Each named turn below is shown by a few rows before and after it. Which turns, in which order, take the first row of each later pair to the second? The first pair is answered.
K_276 (before |-> after):
[-10.5 -4.3 6.8 12.9 -23.3 -8.9 -3.5 10.8 27.1] |-> [-13.9 -3.9 -15.7 4.8 11.9 -19.5 1.2 5.1 29.1]
[-15.3 -34.8 -30.2 22.4 60.9 -38.9 -25.5 -45.7 17.8] |-> [14.9 -10.0 -4.6 -40.0 72.7 -4.7 -9.0 -52.3 -33.7]
[-4.3 -23.9 -10.9 21.9 14.5 -29.4 10.2 -18.3 26.3] |-> [10.3 -10.3 -10.2 -11.6 38.1 -14.8 22.9 -25.4 4.6]
[7.2 -0.1 22.4 7.7 -36.2 -3.1 13.3 -6.0 -16.5] |-> [-8.1 -7.7 6.2 31.3 -27.0 -22.8 5.9 -9.7 5.8]
K_491 (before |-> after):
[17.5 -5.8 32.0 -14.5 -34.6 22.1 3.8 -18.6 -18.5] |-> [2.5 9.8 21.5 -5.1 -54.6 16.7 15.9 6.8 -5.1]
[-6.3 -15.8 -7.4 20.2 2.7 -25.8 -10.0 -14.4 23.7] |-> [-12.3 -13.0 -10.3 17.0 2.1 -26.6 -5.4 -10.6 26.9]
[3.4 -2.7 -1.3 -5.7 5.9 9.7 -11.7 -9.9 -3.6] |-> [3.8 -6.2 4.9 1.3 -6.5 11.0 -13.4 -5.9 -2.2]
[-2.1 5.8 15.7 -23.4 -2.4 22.1 3.0 5.5 -6.7] |-> [-0.3 3.5 18.0 -17.5 -6.4 20.8 2.9 3.0 -7.1]
K_873 (before |-> after):
[18.3 9.8 8.5 -17.3 11.6 4.0 -7.5 -17.5 0.1] |-> [1.0 27.7 -5.6 -19.7 11.1 -5.9 6.9 4.9 10.6]
[-15.9 22.7 -3.6 -12.6 -0.3 0.7 6.4 14.1 4.6] |-> [-0.2 6.6 14.7 -2.2 -24.2 12.4 -4.9 -1.9 -6.2]
[-4.6 24.8 16.8 -10.1 -4.7 -18.9 21.2 19.5 7.8] |-> [13.7 4.0 41.5 -4.6 -17.5 -2.6 1.8 -0.3 -6.2]
[-14.2 35.0 -19.3 -9.2 4.2 -14.6 28.9 46.0 3.8] |-> [19.4 5.9 34.8 5.3 -52.1 17.6 -5.3 20.0 -15.4]
Then:
Between the rows of a pair lie 2 to 3 turns.
[-9.3 26.2 0.5 -29.7 3.4 16.5 28.6 21.4 9.2] |-> [-15.3 21.0 -12.1 -23.4 17.6 1.5 25.2 20.9 15.9] : K_276, K_276, K_491
[35.8 4.3 55.8 -11.8 -37.4 41.5 -14.0 -0.2 -33.5] |-> [44.5 -6.6 32.9 -29.6 32.5 25.1 -15.1 -33.6 -44.3] : K_491, K_873
[-8.6 23.0 10.1 -18.9 11.5 39.9 11.7 11.8 -32.3] |-> [-28.3 -9.8 2.3 49.8 -13.5 14.6 -17.5 9.5 12.5] : K_491, K_276, K_276
[-13.9 33.2 -11.9 -32.9 32.0 0.2 33.3 20.3 10.6] |-> [28.0 -7.6 37.4 -25.4 1.4 35.0 -5.8 -29.0 -18.9] : K_873, K_873
[18.5 -23.2 19.6 -8.7 6.7 13.0 -7.3 -23.6 -12.0] |-> [-7.3 1.0 8.9 9.8 -34.6 3.0 5.3 23.8 13.6] : K_491, K_491
[-4.7 35.4 -10.8 -30.1 -0.4 -3.9 23.4 14.3 -17.7] |-> [-14.8 33.3 -19.0 -17.5 5.9 -14.0 23.6 19.4 -2.5] : K_276, K_276, K_491
[-44.3 2.4 -35.8 18.5 24.8 -38.2 17.1 2.3 58.8] |-> [17.8 -46.0 10.9 6.2 33.5 3.9 -21.2 -70.0 10.3] : K_873, K_873, K_276
[-28.5 3.2 -25.9 -27.8 32.8 3.9 20.5 18.8 -11.1] |-> [-43.6 -4.8 -32.6 4.4 14.2 -8.7 14.5 28.4 14.3] : K_873, K_276, K_276
[25.1 -36.7 21.7 -34.7 19.0 24.1 -25.7 -40.1 -17.4] |-> [-12.1 -6.0 21.0 9.5 -66.7 8.4 -9.9 32.5 25.3] : K_491, K_491
[22.4 -18.7 8.9 -19.7 27.0 2.4 -1.0 -8.7 -34.8] |-> [28.8 -23.1 19.3 -17.5 7.1 7.9 -7.6 -8.7 -37.9] : K_873, K_873, K_873
[-19.5 4.5 -12.7 -4.2 -28.3 6.5 13.7 30.4 18.1] |-> [-18.4 2.9 -30.1 -26.1 24.1 0.3 13.1 8.7 8.5] : K_276, K_491
[4.4 -18.6 -45.9 -26.5 72.8 -5.2 16.3 -37.8 -26.3] |-> [22.7 -14.8 29.5 -2.4 -67.6 48.0 -0.4 -9.0 -39.9] : K_276, K_276
[-32.1 6.3 -16.3 11.4 0.7 -3.4 -23.6 8.3 33.5] |-> [2.7 -9.6 17.7 -4.9 -11.2 25.5 -40.3 -20.1 1.9] : K_276, K_873, K_873
[-26.1 14.4 -28.4 4.2 41.3 -41.6 8.5 12.6 25.5] |-> [-23.5 31.7 1.0 12.3 -39.5 -17.1 11.2 45.3 24.2] : K_276, K_873, K_276
[8.0 -34.1 -1.9 24.2 5.6 -15.9 -29.1 -18.4 17.8] |-> [-16.9 25.5 -12.2 -2.5 -13.0 -16.6 9.4 41.7 15.0] : K_873, K_276, K_873
[17.0 8.5 -7.8 3.7 -45.1 4.1 6.6 11.3 -10.4] |-> [31.5 -0.2 -1.2 -12.2 -26.6 11.5 4.0 -8.0 -24.7] : K_491, K_873
[-26.3 -6.8 -22.0 19.0 6.9 -26.7 -1.4 7.9 22.2] |-> [0.7 9.2 16.0 -14.1 -31.2 21.3 2.9 14.1 -20.7] : K_276, K_276, K_276
[20.9 6.5 -4.4 -20.2 -12.7 22.6 6.0 0.1 -22.1] |-> [0.6 -9.7 -37.1 8.6 16.9 -16.1 1.9 -1.5 14.9] : K_276, K_276, K_276
[15.3 -32.1 -23.0 33.9 19.2 -7.2 -7.7 -47.1 14.5] |-> [37.5 -12.9 3.2 -12.9 10.0 26.1 4.5 -46.9 -26.7] : K_276, K_276
[26.6 -16.8 23.7 -8.4 14.1 32.3 -8.9 -23.7 -37.3] |-> [23.5 -14.6 35.0 0.8 -18.3 37.8 -11.0 -10.9 -28.8] : K_873, K_873, K_873
[-5.3 -26.5 -25.0 34.5 41.7 -41.0 -27.7 2.0 3.8] |-> [36.0 5.2 21.9 -28.8 17.1 15.3 -11.3 2.0 -58.5] : K_276, K_276
[-22.0 16.2 -16.2 15.3 -8.5 -9.4 9.6 29.1 21.5] |-> [-2.5 8.3 -16.1 -16.7 44.9 -2.8 6.7 -10.8 -3.9] : K_276, K_491
[-25.1 -7.3 -7.8 43.6 -24.6 -19.2 -23.2 -9.4 30.5] |-> [-1.6 21.3 -13.7 -35.7 46.9 0.1 2.1 -29.9 -18.3] : K_276, K_276
[-3.6 54.1 -12.5 -30.3 -15.4 14.7 34.7 20.0 -24.2] |-> [-33.7 33.6 -44.7 16.8 1.9 -26.5 26.3 21.4 21.4] : K_276, K_276, K_276
[32.1 10.1 22.2 -33.0 6.6 27.2 0.0 -12.4 -34.3] |-> [17.2 14.9 27.9 -2.8 -45.9 23.9 -1.7 20.3 -13.8] : K_491, K_491
[2.9 -34.1 10.3 -17.9 -6.0 21.1 -28.9 -10.6 -29.4] |-> [-4.8 -4.8 0.8 -44.2 2.2 17.8 -4.7 12.1 -38.7] : K_873, K_276
[-13.7 33.1 -2.6 -11.3 -19.8 -1.7 29.7 36.0 1.4] |-> [10.0 -35.6 3.5 13.2 22.9 -5.4 -14.9 -40.7 -1.2] : K_873, K_276, K_873
[12.5 -13.1 -9.8 -12.3 52.9 -7.1 -8.6 -32.3 -16.6] |-> [7.8 33.4 11.6 -37.3 -4.7 16.4 18.8 19.6 -26.5] : K_276, K_873, K_276
[29.7 10.1 11.6 0.2 -32.2 13.3 -24.6 -12.9 12.6] |-> [12.7 -4.5 -13.7 18.6 -9.3 -14.1 -25.6 -16.3 34.8] : K_276, K_873, K_491
[17.3 9.6 4.8 -46.5 29.8 14.3 15.1 -3.4 -37.4] |-> [-14.0 6.0 5.5 26.8 -50.2 -0.2 1.0 29.9 14.0] : K_276, K_491, K_276
[12.9 7.6 -0.2 -23.7 37.7 8.1 10.1 -22.8 -18.2] |-> [20.1 -19.5 21.3 15.6 -13.1 12.9 -19.9 -30.6 -7.3] : K_491, K_276
[3.7 15.3 -9.5 -10.0 -26.3 -8.6 10.9 56.0 -5.8] |-> [23.2 -16.3 17.1 12.1 -49.8 6.0 -17.2 29.4 -6.4] : K_276, K_276, K_873
[-16.4 20.0 -39.0 -20.4 44.0 -15.3 28.9 19.0 10.6] |-> [28.8 3.0 8.3 -46.5 24.4 30.0 11.9 -14.5 -37.6] : K_276, K_491
[13.3 -3.4 19.0 5.2 -44.6 7.9 -20.9 5.6 -0.8] |-> [-9.3 -12.3 -18.5 15.6 13.7 -26.6 -18.0 -4.2 26.7] : K_276, K_873, K_873
[-24.4 35.5 -33.4 -40.0 46.8 -4.5 10.2 6.7 2.3] |-> [16.8 -6.1 34.0 -21.5 -19.1 41.1 -30.3 -32.3 -24.0] : K_873, K_873
[-3.1 -29.9 -10.3 8.6 40.4 -25.6 -18.0 -29.6 12.9] |-> [-2.5 9.1 31.1 3.4 -59.4 15.6 -5.4 21.6 -2.6] : K_276, K_873, K_873
[-28.3 -7.7 -25.3 45.3 -1.9 -43.5 -2.3 7.6 40.7] |-> [26.9 -34.8 37.7 20.5 -35.8 15.7 -25.9 -36.5 -10.7] : K_276, K_873, K_873
[3.6 -10.3 -20.6 -11.2 43.8 -16.7 -7.6 -21.7 -3.9] |-> [-5.7 -20.6 -6.7 33.1 -16.6 -18.4 -20.3 -8.0 17.4] : K_873, K_873, K_276
[-16.3 36.5 -23.6 -35.1 26.7 -4.9 30.0 31.1 -5.0] |-> [-25.2 22.8 -13.8 15.7 -30.5 -13.3 13.5 48.3 26.9] : K_276, K_276, K_276
[-15.7 57.5 -4.0 -33.4 -9.1 9.2 19.2 0.2 -3.5] |-> [-33.8 42.3 -9.5 9.7 -39.5 -5.5 2.7 8.9 28.2] : K_276, K_276
[-11.3 19.6 5.2 -17.7 -17.5 15.7 9.7 11.9 1.5] |-> [-24.2 12.3 -14.0 0.7 -3.6 -3.3 6.2 16.4 21.7] : K_276, K_276
[1.8 -27.8 -40.4 6.5 56.8 -28.3 6.0 -33.2 -4.4] |-> [29.7 -44.2 23.0 31.4 -34.9 10.0 -18.5 -41.1 -16.9] : K_276, K_491, K_276
[7.0 22.1 8.2 -36.7 -8.5 34.6 13.9 -11.1 -34.9] |-> [-39.8 18.3 -34.9 13.9 -2.8 -13.4 15.6 18.8 23.7] : K_276, K_276, K_491
[-6.5 -42.1 -8.7 51.7 -0.5 -18.7 -29.7 -21.6 28.6] |-> [12.3 13.6 -10.4 -47.3 53.1 5.3 16.8 -8.3 -31.6] : K_491, K_276, K_276
[18.0 -52.7 17.5 47.9 -4.0 4.0 -43.1 -52.2 10.4] |-> [-36.3 0.1 -48.1 29.6 45.9 -38.9 3.9 0.7 45.2] : K_276, K_873
[12.2 -7.5 -19.1 -5.1 45.6 -2.1 -7.0 -37.4 -1.6] |-> [-4.3 17.8 -37.4 -18.3 44.7 -11.4 13.1 -9.7 5.2] : K_873, K_491
[3.3 47.4 -10.3 -9.6 -20.3 -14.6 20.6 54.6 -7.1] |-> [23.7 27.9 22.4 1.5 -52.6 10.2 2.3 37.5 -20.3] : K_873, K_491
[-5.4 20.9 3.9 -15.3 -27.5 8.1 22.7 24.5 -8.4] |-> [-19.6 18.6 -24.2 -10.8 15.3 -17.1 22.6 16.0 9.0] : K_276, K_276, K_276
[-7.4 33.0 -9.7 -22.9 31.2 -2.0 24.9 15.7 18.5] |-> [-18.6 30.1 -12.6 -4.8 19.3 -12.7 21.7 21.4 32.2] : K_873, K_276, K_491
[-11.4 -9.3 -11.2 23.3 -1.6 -10.8 -11.8 13.8 11.3] |-> [-5.4 18.1 -7.2 -9.4 -5.2 4.5 8.3 28.0 -10.8] : K_276, K_276, K_873
[-12.6 -16.8 -12.1 12.4 1.2 -3.4 -2.5 2.9 18.9] |-> [2.1 -2.8 11.2 -17.1 -12.5 22.7 2.3 2.7 -8.7] : K_276, K_276, K_276
[-23.4 20.0 -18.6 1.6 -4.6 -21.8 20.5 16.8 14.5] |-> [-10.8 -12.5 -5.7 28.4 -18.9 -20.6 -4.7 -4.4 19.4] : K_873, K_276
[-4.7 -15.7 35.3 -6.1 -11.8 28.3 -3.4 -23.0 -35.1] |-> [-10.1 4.1 26.8 -25.8 2.3 29.7 17.3 -8.8 -39.7] : K_873, K_276
[-4.2 19.8 7.2 0.8 -46.1 9.3 15.9 40.1 2.3] |-> [18.7 9.9 27.3 -12.8 -37.9 27.7 4.8 15.8 -17.4] : K_491, K_873
[-10.7 43.8 -30.7 -37.8 30.2 -5.5 37.7 35.7 5.8] |-> [-28.5 5.9 -41.2 26.2 20.5 -32.4 10.1 24.6 45.0] : K_873, K_276, K_276
[-8.5 34.7 -16.1 -1.4 16.9 -15.9 19.4 19.6 29.4] |-> [32.4 -9.9 31.0 6.7 -1.5 16.4 -20.4 -32.1 2.3] : K_873, K_873, K_276
[39.4 -33.9 41.5 14.7 -27.2 28.7 -29.4 -36.9 -24.0] |-> [-21.0 38.4 -5.3 9.9 -46.6 -4.2 26.1 60.0 17.7] : K_491, K_491
[-13.3 3.3 -8.8 24.8 -44.6 -16.6 -4.5 34.6 31.9] |-> [19.0 31.1 -2.5 -53.2 9.1 11.8 19.2 19.7 -22.1] : K_276, K_276, K_276
